Some points:
tensor([-0.06, -3.51, -1.71,  1.25,  0.78,  1.03,  2.03,  0.11,  1.28, -0.77, -1.59, -0.35, -0.39,
         0.66,  1.30, -0.50,  0.26, -1.31, -0.50, -1.41, -0.29,  0.14,  0.13, -1.13])
tensor([-0.08, -0.31, -0.27, -0.91,  1.77, -0.44, -1.39,  1.45,  1.16,  0.57,  1.28,  0.32,  0.04,
        -1.11, -2.04, -0.77,  2.41,  0.39,  0.59, -1.65, -0.12,  0.09,  0.83, -0.52])
tensor([-0.21, -1.59,  1.68, -2.75,  0.66,  0.85,  0.25,  0.00, -0.26, -0.18,  0.86, -2.74,  1.65,
         1.43, -0.44,  2.83, -0.22, -0.26,  1.55, -0.25, -1.23, -0.49, -0.17, -1.04])
tensor([-0.31,  0.16,  1.09, -0.11,  0.57,  0.33, -0.87,  1.02, -1.87, -0.73,  0.88,  1.25,  0.30,
        -1.02,  0.36, -0.29,  0.57,  0.74,  0.98, -1.49,  0.27,  0.62, -0.57,  0.50])
tensor([ 0.29,  0.09, -1.69, -1.25,  0.65,  0.71, -0.23, -0.39,  0.95,  0.37, -0.58,  0.11, -1.70,
        -0.92,  0.14, -1.25,  0.03,  0.66,  1.13, -1.15, -0.52, -0.16,  0.24, -0.45])
tensor([ 0.83, -0.17, -0.18,  0.46, -1.57, -1.23, -0.90,  1.93, -0.26,  1.25, -1.63, -0.19, -0.43,
         0.14,  0.49,  0.10,  0.45, -0.44, -0.71,  1.01, -0.16, -0.80, -0.52, -0.24])
tensor([ 2.28,  0.62,  0.11, -0.15, -0.03,  0.33,  0.54, -1.47, -0.42,  0.01, -0.10,  0.97, -0.31,
        -1.19,  0.88,  1.27, -0.07,  0.45,  1.07, -1.50,  0.54,  0.75,  0.87,  1.55])
tensor([ 1.04,  0.30,  0.27,  0.16, -0.90, -0.20, -1.45, -0.66, -0.41,  0.06,  0.20,  0.13, -0.27,
         1.69, -0.57,  0.24, -0.10,  0.31, -1.35, -0.42,  0.11,  0.85,  0.74, -2.35])
tensor([-0.34, -0.79, -1.12,  0.39,  0.66,  1.18, -0.09, -0.39,  0.53, -0.32,  0.22,  0.10, -0.52,
        -0.39, -0.06, -1.11,  1.67,  0.64,  0.81,  1.07,  0.05,  0.43, -0.69, -0.82])
tensor([ 0.39, -1.60,  1.09,  1.51,  0.94, -1.50,  1.69,  0.54,  2.02,  1.21,  1.41,  1.24, -1.15,
         1.12, -0.42,  0.74, -1.34,  2.93,  0.05,  0.47,  0.25, -0.84, -1.67,  0.67])
tensor([-0.51,  0.01, -0.81,  0.29, -0.58,  0.16, -0.02,  0.76,  1.26, -0.60,  0.52, -0.80, -0.05,
        -1.81,  0.51,  0.93,  0.13,  1.14, -0.20,  0.25,  0.43,  1.64,  0.81,  0.00])
tensor([ 1.62, -1.70, -1.06,  0.61,  0.04, -0.05,  0.72, -2.13, -0.84, -1.02, -0.22,  0.52, -1.05,
        -1.07, -1.30,  0.01,  1.45, -0.53,  0.85,  2.49,  0.38,  0.66, -1.02,  0.69])
tensor([-1.64,  0.04, -0.13, -0.13, -0.69, -1.65, -0.05, -2.34, -0.05,  0.07,  0.39,  0.37,  0.88,
         0.64,  1.01, -1.25,  1.30,  1.12, -1.07,  0.17, -1.20, -0.25,  0.53,  0.71])
tensor([-1.97, -0.13, -0.96,  1.30,  1.65, -0.50,  0.24, -0.19, -0.17, -0.85, -2.13, -0.16, -0.04,
         1.57, -1.02,  0.92, -0.55,  0.12,  0.46, -1.58,  1.06, -0.48,  0.00,  1.83])
tensor([-0.19, -1.25, -0.50, -1.50, -1.65, -0.64, -0.04,  0.30, -0.81,  1.91, -0.30,  0.08,  0.66,
        -1.67,  0.30, -0.60, -1.83, -0.51,  0.12, -0.75,  0.14, -0.02,  0.78,  1.90])
tensor([-0.14,  0.64, -0.34,  0.00, -0.67,  0.35,  0.25,  0.54, -0.78,  1.95,  0.26, -2.01,  0.88,
         0.06,  0.15, -1.47, -0.67,  0.37,  0.51, -0.57,  0.85,  0.29, -1.61, -0.71])
tensor([-0.50, -0.39,  0.64, -0.10, -0.19,  2.11, -0.52, -0.93, -0.83,  0.75,  0.15,  1.20,  1.91,
        -1.28,  0.51,  0.08,  0.11,  0.84, -1.41,  0.27,  1.06, -2.24,  0.73, -0.73])
tensor([ 1.11, -1.85,  0.37,  2.17,  1.00,  1.85, -0.40, -1.09, -1.02,  0.53,  0.16, -0.68, -0.27,
         0.15, -0.11, -0.08,  0.04, -1.33,  0.09,  2.65, -0.71,  2.01,  0.34,  1.34])
tensor([ 2.22,  0.57, -0.06,  0.49,  0.35,  0.72,  0.40,  0.66,  1.29, -1.21,  1.13,  0.90,  1.65,
         1.34, -1.76, -1.02, -2.01, -0.19, -0.38,  0.78, -2.64, -1.28, -0.42,  0.90])
tensor([-1.52,  1.65, -1.48, -0.50,  1.72, -0.16,  0.67,  1.02, -2.33,  1.53, -0.71,  0.89, -0.32,
         0.08, -0.54,  1.09,  0.31, -1.13, -1.02,  0.91, -1.10, -1.05, -1.48,  0.07])
tensor([ 0.32,  0.89, -1.53,  0.01, -0.08,  0.04,  0.78,  0.08,  0.69, -1.15, -0.06, -1.56,  0.24,
         0.10,  1.34, -0.22,  0.28,  0.84, -0.24, -0.80, -0.61,  0.44, -0.48, -0.18])
tensor([-0.96,  1.92, -0.17, -0.04,  1.45,  0.74,  2.65,  0.14, -1.16,  1.41, -0.24,  1.46, -1.38,
         0.38,  0.28,  2.15,  0.81, -1.21, -0.68,  0.38, -0.12, -0.11, -0.16, -0.70])
tensor([ 0.68, -0.03,  0.35, -0.90,  0.29,  0.07, -1.06, -0.87, -0.23,  0.41, -0.02,  1.19, -1.75,
        -1.45,  2.06, -0.51, -1.74, -0.37, -0.35, -1.73, -1.51,  0.33, -1.02,  0.72])
tensor([-0.01,  0.52,  1.54,  1.12, -0.55,  0.50,  0.22, -0.59, -0.65,  0.00,  0.78, -1.33,  0.58,
        -1.08,  0.78, -0.32, -1.21, -1.10, -0.15, -0.56,  1.17, -1.04,  0.07,  0.70])
tensor([ 1.50,  0.84, -0.20,  0.24, -0.26, -0.91, -0.71,  1.05, -0.82,  0.21,  0.51, -0.51, -0.45,
         1.26, -0.38, -0.09,  1.07,  0.26, -0.37, -0.37,  0.28,  0.38,  0.81,  0.14])
tensor([-0.84,  0.80,  1.20, -1.02, -0.20,  0.52,  0.61, -0.81,  2.05,  0.53, -2.10,  1.23,  1.57,
         0.48, -0.65,  0.29,  0.64, -0.79, -0.71, -0.19,  0.66,  1.17, -0.89,  0.53])
tensor([ 0.56,  1.16,  0.24, -0.30,  0.89, -0.73,  0.16,  0.36,  0.36, -1.07,  0.01,  1.73,  1.17,
         0.48,  0.68, -1.72, -1.54, -0.97,  3.07,  2.38, -1.30,  0.63,  1.74, -1.84])
tensor([-0.53,  0.37,  0.86, -0.13, -0.93,  0.95, -1.05,  1.97, -0.63, -0.20, -0.47, -0.66, -0.61,
        -1.70,  0.27,  0.44,  0.51,  0.42, -0.05,  0.43,  0.41, -0.34,  0.26,  0.91])
tensor([-2.15,  1.48,  1.87,  2.25,  0.08, -1.85,  1.40, -1.71, -0.62,  0.03,  0.61, -2.65, -0.25,
        -0.66, -1.88, -2.27,  0.01,  0.17, -0.24, -0.49, -0.95, -0.73,  0.70, -0.93])
tensor([-0.03,  0.14,  0.46, -0.06, -1.37,  0.20, -0.48,  2.02, -1.21, -0.45, -0.41, -0.24, -0.27,
        -1.19,  0.13,  0.25,  0.78, -0.02,  0.16,  0.05,  0.35, -0.64, -0.23,  0.87])
tensor([ 1.28,  0.74, -1.27,  0.74, -1.10, -1.01, -0.28,  1.42, -0.03, -0.18, -0.66, -0.42, -0.24,
         1.24, -0.23,  0.13,  0.39, -0.33,  0.21, -0.58, -0.03, -0.41, -0.63,  0.04])
tensor([ 0.44,  0.35, -0.07,  0.39, -0.12, -0.70, -1.53, -0.73,  0.05, -1.23,  1.01,  0.19,  0.71,
         0.58, -0.46,  0.98, -0.30, -0.47, -1.56, -0.36,  1.17,  1.59, -0.81, -2.50])
tensor([-1.75,  0.15,  0.42, -0.69, -1.63,  0.65, -0.19, -0.61, -0.94, -0.03,  1.74,  0.26,  0.14,
         1.90, -0.20, -0.01, -0.47, -0.28, -0.59,  0.37,  0.96,  0.12,  0.40,  0.31])
tensor([-0.36,  0.29,  0.49, -0.42,  1.53, -1.40, -1.22, -0.65,  0.54, -1.27,  0.78, -0.36,  0.25,
         0.68,  0.78,  0.09, -1.49, -1.46,  0.94,  1.59,  0.94, -1.97,  2.17,  0.08])
tensor([ 0.29, -0.16, -1.46,  0.13, -0.28, -0.13,  0.71,  0.93,  1.33, -0.92,  1.41, -0.76, -0.14,
        -0.25,  0.53,  0.12,  1.02,  0.21, -0.11, -1.34, -0.50, -0.09,  0.48, -0.15])
tensor([-0.16,  0.47,  1.57, -1.08,  0.60,  0.29,  0.40, -0.77,  1.75,  0.79, -1.99,  0.90,  1.40,
        -0.02, -0.58,  0.48,  0.68, -0.84, -1.36, -0.40,  0.35,  0.40, -0.23,  0.47])
tensor([ 0.46,  0.03,  0.73,  0.65, -2.08,  0.55, -2.12,  0.02,  0.24,  0.96, -0.75,  0.51, -0.66,
         2.27, -0.60,  0.21,  0.90, -0.72,  0.25,  0.47,  0.77, -0.23,  0.42, -0.79])
tensor([-1.04,  0.10, -1.24,  0.14, -1.33, -0.22, -0.56, -0.25,  1.39, -0.75, -0.10, -0.15, -0.63,
        -1.83,  0.41,  1.09, -0.58,  0.86,  0.54, -0.05, -0.75,  0.43, -0.36, -0.25])
tensor([-0.02, -0.87,  1.23, -2.28,  0.55, -0.78,  1.43,  0.27, -0.58, -1.60, -0.26,  0.03, -1.15,
         0.39,  0.34, -0.96, -1.70,  1.79, -0.34,  1.87,  1.56,  0.17, -0.11,  0.41])
Along one direction, these points spread out more than along any other. Take the direction at right angles to it along which they spread out most. Then take the direction at right angles to both along which they spread out most. Go by this last direction. For each point below, how far along it does it lie, from 0 to 99? The average is 50, and the first point in the table lies past the average. One standard deviation of the points above along it is 16.
tensor([-0.06, -3.51, -1.71,  1.25,  0.78,  1.03,  2.03,  0.11,  1.28, -0.77, -1.59, -0.35, -0.39,
         0.66,  1.30, -0.50,  0.26, -1.31, -0.50, -1.41, -0.29,  0.14,  0.13, -1.13]) 73
tensor([ 0.56,  1.16,  0.24, -0.30,  0.89, -0.73,  0.16,  0.36,  0.36, -1.07,  0.01,  1.73,  1.17,
         0.48,  0.68, -1.72, -1.54, -0.97,  3.07,  2.38, -1.30,  0.63,  1.74, -1.84]) 37
tensor([-0.51,  0.01, -0.81,  0.29, -0.58,  0.16, -0.02,  0.76,  1.26, -0.60,  0.52, -0.80, -0.05,
        -1.81,  0.51,  0.93,  0.13,  1.14, -0.20,  0.25,  0.43,  1.64,  0.81,  0.00]) 34
tensor([-0.96,  1.92, -0.17, -0.04,  1.45,  0.74,  2.65,  0.14, -1.16,  1.41, -0.24,  1.46, -1.38,
         0.38,  0.28,  2.15,  0.81, -1.21, -0.68,  0.38, -0.12, -0.11, -0.16, -0.70]) 96
tensor([-0.36,  0.29,  0.49, -0.42,  1.53, -1.40, -1.22, -0.65,  0.54, -1.27,  0.78, -0.36,  0.25,
         0.68,  0.78,  0.09, -1.49, -1.46,  0.94,  1.59,  0.94, -1.97,  2.17,  0.08]) 37
tensor([ 0.46,  0.03,  0.73,  0.65, -2.08,  0.55, -2.12,  0.02,  0.24,  0.96, -0.75,  0.51, -0.66,
         2.27, -0.60,  0.21,  0.90, -0.72,  0.25,  0.47,  0.77, -0.23,  0.42, -0.79]) 52
tensor([-1.04,  0.10, -1.24,  0.14, -1.33, -0.22, -0.56, -0.25,  1.39, -0.75, -0.10, -0.15, -0.63,
        -1.83,  0.41,  1.09, -0.58,  0.86,  0.54, -0.05, -0.75,  0.43, -0.36, -0.25]) 36
tensor([-0.34, -0.79, -1.12,  0.39,  0.66,  1.18, -0.09, -0.39,  0.53, -0.32,  0.22,  0.10, -0.52,
        -0.39, -0.06, -1.11,  1.67,  0.64,  0.81,  1.07,  0.05,  0.43, -0.69, -0.82]) 54
tensor([ 1.50,  0.84, -0.20,  0.24, -0.26, -0.91, -0.71,  1.05, -0.82,  0.21,  0.51, -0.51, -0.45,
         1.26, -0.38, -0.09,  1.07,  0.26, -0.37, -0.37,  0.28,  0.38,  0.81,  0.14]) 40
tensor([-1.52,  1.65, -1.48, -0.50,  1.72, -0.16,  0.67,  1.02, -2.33,  1.53, -0.71,  0.89, -0.32,
         0.08, -0.54,  1.09,  0.31, -1.13, -1.02,  0.91, -1.10, -1.05, -1.48,  0.07]) 88
tensor([-0.53,  0.37,  0.86, -0.13, -0.93,  0.95, -1.05,  1.97, -0.63, -0.20, -0.47, -0.66, -0.61,
        -1.70,  0.27,  0.44,  0.51,  0.42, -0.05,  0.43,  0.41, -0.34,  0.26,  0.91]) 36
tensor([-0.03,  0.14,  0.46, -0.06, -1.37,  0.20, -0.48,  2.02, -1.21, -0.45, -0.41, -0.24, -0.27,
        -1.19,  0.13,  0.25,  0.78, -0.02,  0.16,  0.05,  0.35, -0.64, -0.23,  0.87]) 39
tensor([ 1.11, -1.85,  0.37,  2.17,  1.00,  1.85, -0.40, -1.09, -1.02,  0.53,  0.16, -0.68, -0.27,
         0.15, -0.11, -0.08,  0.04, -1.33,  0.09,  2.65, -0.71,  2.01,  0.34,  1.34]) 67
